In the rows, zero is written as 128.
Each named move below is a turn or a mirror, shown by a few rows before and after it. Which moves, in which order, take the first row of each later pair to the second? The first pair is answered.
fus:
[133 118 117 110 116 130 128 146 130  93 143] -> [106 125 106 110 110 142 111 145 121 117 125]
[127 110 140 127 138 118 134 155 137 129 115] -> [119 113 136 126 135 121 128 151 132 140 107]
[117 121  98 155 128 129 130 114 116 100 156] -> [110 124  93 154 127 131 124 112 114 107 150]
fesaf:
[191 123 141 121 153 133 134 125 147  94 144] -> [165 139 156 106 156 147  85 140 149 135 141]
[ 73 117 118 109 130 140 133 138 103 141 102] -> [ 96 107 108 121 130 128 168 129 106 114  98]
[149  96 111 178 116 120 156 135 138 145 108] -> [109 111 122 158 113 139  99 148 131 181 121]
[ 91 111 127 168 145 128  86 157 143 162 147] -> [111  87 104 184 143 113 141 137 137 105 164]
lil:
[123 138 138 135 139 140 113 176 130 108 133] -> [124 139 139 135 138 140 112 176 130 107 132]
[110 149 103 177 129 167 101 105 119 172  66] -> [209 174 152 149 140 140 134 102 146 133  90]
[107 134 116 144 143 140 115 123 131 159 112] -> [160 149 142 128 150 126 131 119 147 139 123]
veg:
[120 130 141  92 113 148 126 128 112 136 139] -> [119 126 146  96 117 145 128 137 116 147 118]
[130 105 134 132 132 115 159 120 115 115 156] -> [127 105 141 121 128 117 162 120 112 116 151]
[170 186 169 102 114 124  97 122 146 140 143] -> [170 183 172 105 116 121  98 127 151 149 129]

(2 to 3 moves a pair)
[106  78 192  91 141 104 137 173 139  75 191] -> [108  86 217  82 146 103 122 193 149 113 143] | veg, fesaf, fesaf
[126  95 144 142 138 116 145 153 151 114 136] -> [128 108 151 141 141 118 125 160 157 139 127] | veg, fesaf
[162 120  47 171 122 150 135  74 115 119 147] -> [213 143  79 167 138 139 122  86 142 133 148] | fesaf, veg, fus
[183 129 132 113 132 101 193  91 126  66 149] -> [156 170 189  73 136 123 104 132 140 176  89] | veg, fesaf
[158 147 128 101 140 115 119  90 130 147  88] -> [134 146 129  78 133 128 102  85 115 124 144] | fesaf, lil
[131 155 158 128 154 102 126 164 141 164  89] -> [119 156 158 123 155 108 113 165 138 168  99] | fesaf, fesaf, fesaf
[134 134 116 182 146 128 103 147 157 181 115] -> [123 120  80 195 134 128 137 123 137 153 111] | fesaf, fesaf, fus
[160 150 125  91 104 136 173  99 103 118  66] -> [ 97 159 136  81 105 161  87 126 102 168  99] | veg, fus, fesaf
[123 135  93 161 138 127  98 130 126 132 140] -> [135 136 109 154 144 122  92 140 136 130 154] | fus, fesaf, fesaf
[ 99 159 125 104 117 147  85 114 111 149 164] -> [101 121  78 147 113 134 152  97 101 109 139] | fesaf, lil
[135 152 150  79 117 135 131 116 108 132  85] -> [175 133 148 137 146 107 145 136 143 130  84] | veg, veg, fus
[149 157 169 103 152 132 126 165 152 160 107] -> [161 156 126 162 169 126 113 152 159 152 157] | veg, veg, veg
[108 149 132 127 126 135  97 115 134 151 160] -> [128 160 141 119 128 131 102 114 139 149 162] | lil, fus
[147 104 147 159 150 113 124 159 166 131 136] -> [ 98  93 120 165 141 127 112 155 148 134 146] | lil, fesaf, fus
[104 148 112 126 107 157 117 106 108 131 133] -> [107 152 116 129 110 155 111 110 111 146 118] | lil, fesaf, lil
[101 102 152  95 137 124 140  91 136  97 133] -> [132 106 159 125 154 111 143 104 159 131  86] | fesaf, veg
[ 94 109 134 114 110 135 119 149 109 147  93] -> [110  84 138 132 119 117 145 158 126 124 100] | fus, lil, fesaf
[176 182 147  75 112 124 125  93 118 105 170] -> [ 63 152 109  91  93 154  93 105  88 151 123] | lil, veg
[ 63 118 145 103 108 148 112 147 130 138 113] -> [ 60 114 140 102 104 149 116 144 127 129 123] | fesaf, fesaf, fesaf
[142 163 192  59 116 142  90 146 132 150 140] -> [156 145 161 152 149 125  81 168 166 189 111] | veg, veg, veg
[ 60 109  92 136 108 181  82 143 112 163 168] -> [194 145 169  76 118 145 132 134 143 107 199] | veg, lil
[136 167  54 154 113 134 113  71 127 154 139] -> [182 180 105 145 133 119  96 103 163 178 130] | fus, fesaf
[183 169 169  79 132 113  98 131 139 158 111] -> [ 85 105  97  86  96 132 153 102  82  85 141] | lil, fesaf, veg
[151  97  73 178 130 105 197 109 119  73 116] -> [143 107  86 133 113 115 201  96 102  51 136] | veg, veg
[131 156 135 129 127 143  97 120 119 117 189] -> [165 171 147 140 137 132 101 129 141 159 120] | fus, fesaf, fesaf
[125  93 157 122 130 111 160 157 141 110 118] -> [111 104 154 139 142 117 113 170 150 152 120] | veg, veg, fesaf
[122 107 146  95 123 118 142 142 139  77 178] -> [103  96 101 120 109 121 179 119 117  86 113] | fus, veg, fesaf
[146 110 147 150 145 112 120 145 117 131 120] -> [110 107 123 150 135 125 111 133  97 134 124] | fesaf, fesaf, fus
[106 125  93 107  93 150  87 130 115 158 100] -> [196 145 135  91 107 123 117 129 143 127 120] | veg, lil
[115 116 130 125 130 128 137 142 126 131 116] -> [133 126 138 116 132 127 137 139 127 132 113] | lil, fus, lil
[167 182 122 107 121 121 139  87 131 141  65] -> [110 187 132  79 116 146  75  98 119 148 130] | fus, fesaf
[ 75  95 107 165 134 124 138 133 126 136 107] -> [166 118 147 141 146 100 169 125 149 100 136] | lil, veg
[142 122 109 121 143 141 121 124 133 180 100] -> [136 101 116  99 137 136 144 116 125 111 172] | fesaf, veg, fus
[104 151 126 109 117 115 122  98 110 126 134] -> [127 157 130 111 119 107 133  94 115 131 115] | lil, fesaf, fus
[147 147 147 139 120 151 125 116 141 113 162] -> [144 130 122 167 119 145 153 111 139 110 129] | lil, fesaf
[179 150 177 132 156 127 130 142 139 143 127] -> [142 160 149 143 152 145 101 135 122 181 104] | veg, fus
[ 94 108 163  90 123 129 130 154 135  99 130] -> [ 97  94 156 122 132 120 140 167 147 108 108] | veg, fesaf, veg
[ 99 133 133 126 114 151 109 125 122 158 114] -> [104 112 108 145 111 144 147 109 117 112 141] | veg, fesaf
[104 138  83 174 131 139 109 121 122 150 150] -> [162 160 119 133 130 128 131 107 130 108 184] | veg, lil
[131 160  92 141 136 146 103 108 116 135 118] -> [125 162  94 131 130 150 103 107 109 134 121] | lil, veg, lil
[150 125 166  91 136 122 155 130 127 132  76] -> [ 96 119 164  84 130 140 109 144 119 153  97] | fesaf, veg
[191 148  92 137 138 125 119 110 158 185  56] -> [114 150 107  93 128 158  37 123 139 178 165] | fus, fesaf
[ 82 162 125  88  75 121 127  93  93  97 104] -> [130 152 118 149 100  93 155 106 126 122  43] | fesaf, veg, veg
[114 141 169 101 150 138  58 154 153 178 128] -> [119 140 148 133 160 135  53 154 161 178 143] | veg, veg
[ 63  70 151 118 115 131 128 174 124 122 110] -> [124  99 200  85 126 120 122 180 147 119 126] | lil, fesaf
[ 94 133 114 124 103 130 137 124 110 125 106] -> [149 143 142 114 112 114 155 127 129 110 112] | veg, lil
[145 156 105 121 121 108 157 109 106 109 104] -> [136 168 131 117 130 112 112 134 121 156  88] | lil, fus, fesaf
[105 133  92 109 118 148 112  96  95  84 223] -> [176  88  95 185 149  99 192 126 145  83 126] | fesaf, lil, fus
[119 155  64  95  73 118 143  90  71  95 146] -> [130 159  95  88  74 114 150 110  82 140  58] | veg, fesaf, lil
[124 110 105 170 142 121 118 159 149 112 160] -> [119 114 100 177 140 124 121 160 148 139 110] | veg, fesaf, lil
[118 133  87 143 119 146 112  94 108 115 174] -> [139 134  73 168 124 136 131  90 114 131 126] | fesaf, lil, veg
[129 143 132 126 129 134  86 120 130 126 188] -> [134 112  93 183 133 121 140 118 134 133 103] | fesaf, lil, fesaf
[138 133 133 128 133 110 122 135 128  98 149] -> [119 136 129 140 135 117 102 146 130 137 110] | lil, fesaf, fesaf
[ 72 112 118 108  97 139 110  92  85 126 117] -> [ 76 110 133 105  98 132 115 105  95 140  83] | lil, veg, lil
[123 112 198  73 130 131 121 171 142 115 140] -> [ 86  90 181  92 127 135 117 179 138 113 144] | lil, fus, lil
[139 111 118 164 144 100 150 108 149 131 118] -> [102 126  95 147 127 125 124  87 119 140 132] | veg, veg, fus
[113 122 141 111 127 127 115 143 127 139 135] -> [115 119 139 125 130 123 115 149 132 146 127] | veg, veg
[106 122  86 153 132 112 160 133 121 103 115] -> [163 156 138 110 138 105 145 138 141  96 151] | fesaf, fesaf, lil
[136 170 132  88 132 149  97  98 115 134 163] -> [162 145 106 119 130 130 164  83 113  91 146] | lil, fesaf
[165 110 164 118 143 100 141 126 150 144 118] -> [169 111 138 145 151 101 133 114 149 133 156] | veg, veg, veg
[121  92 135 136 124 116 166 154 139 100 118] -> [123 119 158 120 127 124 126 168 150 148  94] | fesaf, lil, fus
[124 117 115 106 132 148 141 117 120 125  93] -> [117 115 114 113 137 149 128 122 123 138  90] | fesaf, veg
[154  86 148 172 157  96 158 171 162 114 129] -> [184 112 150 131 145 100 172 136 144  82 166] | fus, fesaf, lil
[101 138 106 153 132 119  78 121 147 157 126] -> [101 111 108 167 138 111  93 130 155 129 150] | fus, lil
[149 132 122  84 107 129 179  99 104  73 125] -> [188 151 156 116 140 112 144 137 151 145  70] | fesaf, veg, fus
[119 153 148  91 120 142 101 116 108 128 138] -> [143 131 149 103 121 126 154 122 118 111  92] | fesaf, veg, veg
[107 129 136 106 111 134 160 117  98 121  87] -> [ 99 110 130 130 119 131 163 128 106 124  82] | fus, lil, veg
[ 72 113 117 148 137 154  91 137 122 139 120] -> [104 125 100 126 123 151 133  94 101  84 150] | lil, fus, fesaf
[173 141 140 156 129 134  69 137 136 170 139] -> [183 142 142 153 129 132  75 130 133 148 165] | fus, veg
[128 159 161 113 124 138 113 143 133 124 169] -> [ 75 129 113 148 114 145 125 137 113 126 147] | fesaf, lil
[150 157 144 120 128  94 152 109 110 137 139] -> [118 150 139 110 122 105 139 108  98 131 167] | fesaf, veg, fesaf
[109 121 123 143 111 127 156 111  89  87 161] -> [150 137 120 176 125 116 163 112 109 129  92] | fus, fesaf, veg
[151 145 124 136 135 127  96 128 134 151 146] -> [130 144 100 134 123 138 104 110 113 143 146] | veg, fesaf, fus
[103 104 119  81  93 139 153 138 142  92 121] -> [123 112 147  72 104 132 141 154 160 101 129] | fesaf, fesaf, fus
[161  94 140 115 117  97 145 133 137  91 155] -> [159 106 110 116 105 104 163 103 116  92 122] | fus, fesaf, lil
[129 152 118 133 122 129 134 122 121 171  86] -> [170 157 138 125 127 114 151 122 133 148 100] | lil, fus
[182 129 122 151 155 116 110 122 156 118 189] -> [ 85 112  86 144 132 146  83 117 119 137 179] | veg, lil
[132 131 106 134 111 128 154  98 105  91 146] -> [145 140 149 115 124 124 124 122 126 100 178] | fesaf, fesaf, fus
[112 153 172  94 111 144 108 147 122 159 103] -> [164 130 149 144 125 116 174 136 138 127  79] | fesaf, fesaf, veg
[108 103  97 169 145 130 111 149 141 131 135] -> [131 108 113 169 150 122 117 158 154 135 124] | fus, fesaf
[163 148 146 160 131 101 135 114 145 133  91] -> [157 127 133 177 135  95 144 113 146 102 131] | lil, fus, veg
[114 152 112 149 154 116 116 107 121 129  90] -> [ 92 150 113 126 143 127 109 102 104 115 118] | fesaf, veg, veg
[163 120 157 113 118 125 182 133 128 100 135] -> [ 84 111 127 136 114 148 138 147 114 162  88] | lil, fesaf, fesaf
[112 127 121 153 136 131 101 151 140 181  71] -> [165 130 149  95 124 121 151 122 130  74 176] | fesaf, veg, lil
[164 176 152 104 145 128 114 117 137 173  83] -> [124 163 136  77 129 145 109  98 107 110 186] | fesaf, lil
[167 147 150  87 119 127 157  98 122  98 141] -> [153 166 161  78 122 138 117 112 124 149 112] | fesaf, fus
[ 72 123  75  73 114 158 162 126  92 154 132] -> [ 90 146 102  64 122 158 135 142 107 196 104] | lil, fesaf, lil
[113 102 148  86  98 130 212 136  99  98  69] -> [164 131 188 106 131 115 166 166 146 161  47] | fesaf, veg, lil
[135 135 173  84 106 146 128 132 129  68 181] -> [ 51 107 148 102  93 164 115 152 111 122 104] | veg, fesaf, lil
[161 166 162 119 142 109 128 133 128 146 132] -> [150 147 132 129 131 109 164 113 111 102 156] | fesaf, fus, fesaf
[ 91 146 130 116 108 144 120 118 106 144  94] -> [ 85 127 107 134 106 139 143 110  99 112 118] | veg, fesaf
[127 127 105 124 138 150 119 115 113 107 168] -> [138 143 112 114 132 149 133 113 112 144  85] | veg, fesaf, fus
[144 154 105 146 127 136 100 143 134 165  80] -> [191 144 128 147 139 114 133 151 156 124 107] | fesaf, fus, fesaf
[157 150 128 135 136 131 103 110 133 157 113] -> [157 151 120 136 137 132 100 102 128 146 133] | veg, veg
[127 118  92 150 127 149 146 129 139 140 108] -> [152 148 135 114 131 149 112 137 151 155 129] | lil, fesaf, lil
[119 116 158 118 140 120 112 169 145 122 154] -> [111 138 154 106 133 131  93 159 133 153 129] | fus, lil, fus
[173 150 151 136 115 109 116  98 128 136 100] -> [113 146 145 106  96 132  87  96 102 134 130] | fus, fesaf, veg
[ 93 120 107 145 121 125 109 137 125 118 173] -> [125 155 121 137 124 124  97 134 135 173 104] | lil, fesaf, fus
[100 110 118 164 125 109 125 147 112 135 112] -> [138 121 116 170 127 101 141 138 120 128 106] | veg, veg, fesaf
[129  72 103 129 122 128 177 104 133  75 153] -> [166  98 141 139 143 117 150 137 168 157  65] | lil, fesaf, fus
[111 127 111 112 129 128 121 118 125 146  88] -> [128 107 117 111 133 117 149 115 128  92 138] | fesaf, fus
[155 174 112 120  94 144 143  90 100 130 139] -> [154 167 132 119  97 137 148 108 112 156  84] | veg, veg, veg
[128 161 155 100 129 138  86 149 133 178 113] -> [145 110 164 125 148 112 128 173 155 109 173] | fus, lil, fus
[ 95  79 146 117  92 127 123 162 127  99 139] -> [137  93 172 108 100 114 135 167 142 101 125] | fus, lil, veg
[134  99 146 135 126 112 158 143 141 120  93] -> [144 113 151 124 124 113 155 137 141 128  84] | fus, lil
[ 93 120 117 152 131 136  97 132 107 140 118] -> [138 108 145 137 138 115 130 135 123  88 157] | fus, veg
[117 116 145 100 120 132 144 127 123  83 156] -> [122 105 160 119 132 121 150 154 145 120  91] | veg, veg, veg
[133 116 140 154 122 152  86 134 134 133 142] -> [144 111 135 169 124 146 104 134 138 137 115] | fesaf, fesaf, lil
[ 74 136  95 121 108 153  96 113  98 131 157] -> [157 159 156  74 111 130 132 109 117  99 163] | veg, lil
[132 119 183  83 117 119 170 150 133 100 115] -> [ 97 113 163  81 106 133 163 140 113  90 139] | fesaf, fus, fesaf
[147 138 119 127 113 128 142 114 119 131  95] -> [120 140 118 127 115 137 108 124 119 154 102] | fesaf, veg, veg
[187 169 123 146 143 120 117 110 141 168  82] -> [152 150 157  79 125 132 112 115 121  94 193] | fesaf, fus, veg
[185 135 129 122 136 124 114 113 142 142 123] -> [135 108  79 150 126 134 123  99 117 125 135] | lil, veg, fesaf
[ 82 132 114  85 109 151 116 102  92 128 105] -> [113 153 130  69 108 146 119  95  98 128 101] | lil, fus, lil
[113 112 162  95  92 108 160 138 123 100 133] -> [ 79 102 144 109  88 115 154 139 112 114 116] | fesaf, lil, fesaf
[120  79 166 159 154 116 118 151 167 109 181] -> [ 82 109 142 159 137 139  85 138 143 188  91] | veg, fesaf, fus
